One vector is turned by the same rotation once a step. Each row is the vector after some number of steps, and that number follows the row.
The counts run from 0 to 519.
173	150	120	144	111	141	130	136	105	123	121	70	140	115	159	179	134	134	121	110	88	133	144	138	118	109	161	121	134	128	146	134	124	117	123	152	117	115	118	125	152	99	140	129 -> 27
153	152	117	117	93	110	140	105	111	130	114	109	138	118	146	169	133	160	121	117	116	122	117	129	131	128	137	133	127	106	171	115	97	116	150	102	146	123	104	103	143	107	142	180 -> 407
147	128	87	136	138	103	123	116	119	140	150	110	120	120	136	152	142	150	110	136	119	155	150	148	154	110	150	168	114	117	124	118	127	138	126	171	126	115	95	105	133	97	133	170 -> 244
157	152	98	122	123	135	141	96	142	134	119	110	120	125	130	102	148	174	108	109	120	125	108	126	134	149	112	136	158	129	151	150	122	149	117	99	140	104	124	106	114	134	127	190 -> 371
160	142	150	141	112	152	133	135	115	137	97	92	182	128	131	146	138	143	112	109	90	99	143	135	99	108	135	106	162	104	139	119	146	148	126	149	119	108	115	126	125	117	114	154 -> 306
185	158	83	161	148	125	113	108	121	109	130	116	121	130	125	118	168	164	114	135	107	134	150	121	130	115	124	132	138	106	128	144	129	140	131	160	114	124	121	94	116	121	115	164 -> 495
134	130	112	119	143	122	170	112	142	156	119	126	137	122	116	103	141	159	114	141	123	120	131	126	132	147	103	143	154	115	139	114	123	157	103	111	159	103	106	98	109	129	124	197 -> 381
162	143	89	141	132	99	98	114	118	121	127	120	115	130	141	151	136	177	99	127	113	152	144	130	152	118	133	156	141	103	136	148	122	135	133	158	107	125	97	100	115	114	113	175 -> 245
169	152	122	139	118	150	141	140	118	129	115	77	157	114	157	171	133	121	112	104	84	110	142	143	116	103	161	120	127	108	140	110	125	125	125	163	131	120	118	126	144	95	131	145 -> 300
151	127	106	129	112	124	139	120	134	159	117	108	139	130	122	128	131	178	125	151	96	152	150	149	138	135	122	156	154	128	116	127	139	140	89	133	110	108	74	116	131	129	109	172 -> 256
140	135	115	139	156	142	165	117	128	138	157	89	120	114	134	115	166	115	90	109	138	124	134	134	137	116	146	131	128	136	137	123	133	160	132	158	168	95	143	110	125	109	163	162 -> 350
174	129	113	132	105	129	153	124	112	153	102	85	149	132	114	131	138	175	125	144	115	141	150	174	105	124	111	138	140	139	142	121	135	148	104	132	117	121	83	118	146	134	116	162 -> 265
142	150	141	145	137	107	128	120	101	122	126	119	146	121	147	174	139	131	120	124	97	123	150	84	136	127	152	110	146	89	163	122	107	104	149	127	142	97	124	107	121	103	146	155 -> 166
145	156	123	146	107	132	132	102	113	120	141	110	149	115	142	165	157	131	133	147	81	114	150	104	144	110	169	118	127	93	129	104	121	98	141	142	147	113	121	109	137	95	139	145 -> 448
150	149	105	128	150	88	128	120	112	129	117	126	119	124	147	159	123	159	104	114	125	130	124	109	137	143	124	143	142	96	169	129	94	130	143	119	148	113	111	96	113	115	138	188 -> 393
138	145	159	129	98	120	144	115	96	135	103	109	172	130	116	158	153	158	126	130	116	109	137	120	110	123	126	100	152	101	167	107	123	133	151	100	146	110	109	109	131	123	132	174 -> 158
120	128	166	138	107	125	148	105	90	139	125	105	153	134	116	147	158	152	130	141	119	137	152	110	116	137	133	102	160	137	166	128	128	128	129	98	141	69	111	119	128	136	157	151 -> 168
139	144	103	146	91	145	125	95	130	136	139	103	148	131	107	103	188	175	121	151	104	134	145	141	140	107	130	133	149	125	104	128	157	148	125	133	116	110	112	104	129	131	114	160 -> 487
131	114	109	144	131	111	143	113	120	152	141	111	136	130	100	122	163	164	108	160	134	151	161	158	145	115	127	155	135	128	118	115	148	156	114	159	131	106	87	102	125	124	126	175 -> 238
141	131	98	118	150	131	179	124	154	158	136	108	120	112	142	118	133	133	114	128	114	120	130	129	152	151	130	160	132	124	128	109	118	146	100	132	167	104	107	105	117	112	140	185 -> 109
143	153	144	138	90	112	113	106	88	120	123	105	145	124	136	175	152	152	122	124	111	130	147	111	121	121	148	108	149	113	168	125	117	110	154	117	133	105	114	109	135	114	146	153 -> 435
130	115	145	127	111	140	153	139	121	167	120	79	161	121	139	158	120	138	118	124	92	137	155	149	128	122	154	139	145	132	128	118	150	141	96	141	126	87	81	131	140	107	132	152 -> 289
167	144	80	157	150	131	147	99	133	123	158	110	112	123	132	114	165	136	126	153	100	143	158	120	159	115	145	140	123	120	107	128	133	127	110	167	131	108	124	97	131	109	134	147 -> 489
152	148	104	143	160	153	163	126	142	128	149	100	136	111	146	117	156	112	92	114	97	107	135	112	145	116	152	131	130	107	119	113	133	148	116	163	159	100	148	110	113	101	142	160 -> 341
146	147	123	156	111	137	159	96	99	126	150	91	135	118	131	150	170	121	139	154	105	124	163	123	131	108	162	112	120	123	134	107	123	104	130	139	156	101	128	109	151	104	157	131 -> 452
136	148	109	124	129	134	128	121	146	144	119	112	132	126	134	107	142	169	87	102	113	130	111	117	146	143	118	145	167	124	139	151	129	164	115	115	130	97	115	107	102	128	121	197 -> 98
142	123	140	141	119	134	151	138	101	151	127	75	137	121	144	165	130	131	124	132	107	154	169	146	119	129	152	132	138	155	144	125	136	126	94	150	126	85	97	135	149	111	158	132 -> 21
142	155	130	163	113	124	111	98	93	114	136	106	140	137	115	127	185	168	114	138	112	140	163	115	123	113	132	100	159	125	143	147	144	142	144	134	113	91	128	107	122	138	141	144 -> 468
175	144	95	132	104	120	116	113	121	137	117	97	119	132	134	124	146	185	110	119	114	160	129	155	124	132	115	147	147	139	143	159	134	150	103	126	103	118	95	110	129	137	116	171 -> 519
157	132	102	153	142	123	128	108	119	134	131	114	126	139	108	97	161	176	117	147	123	151	162	134	130	121	109	140	157	126	123	148	149	158	107	142	109	98	113	104	117	142	120	168 -> 501
125	128	129	115	110	108	154	110	125	153	111	117	140	123	124	140	122	165	130	140	103	137	135	111	140	158	120	138	163	120	153	122	117	128	108	89	148	84	80	108	114	128	129	184 -> 404
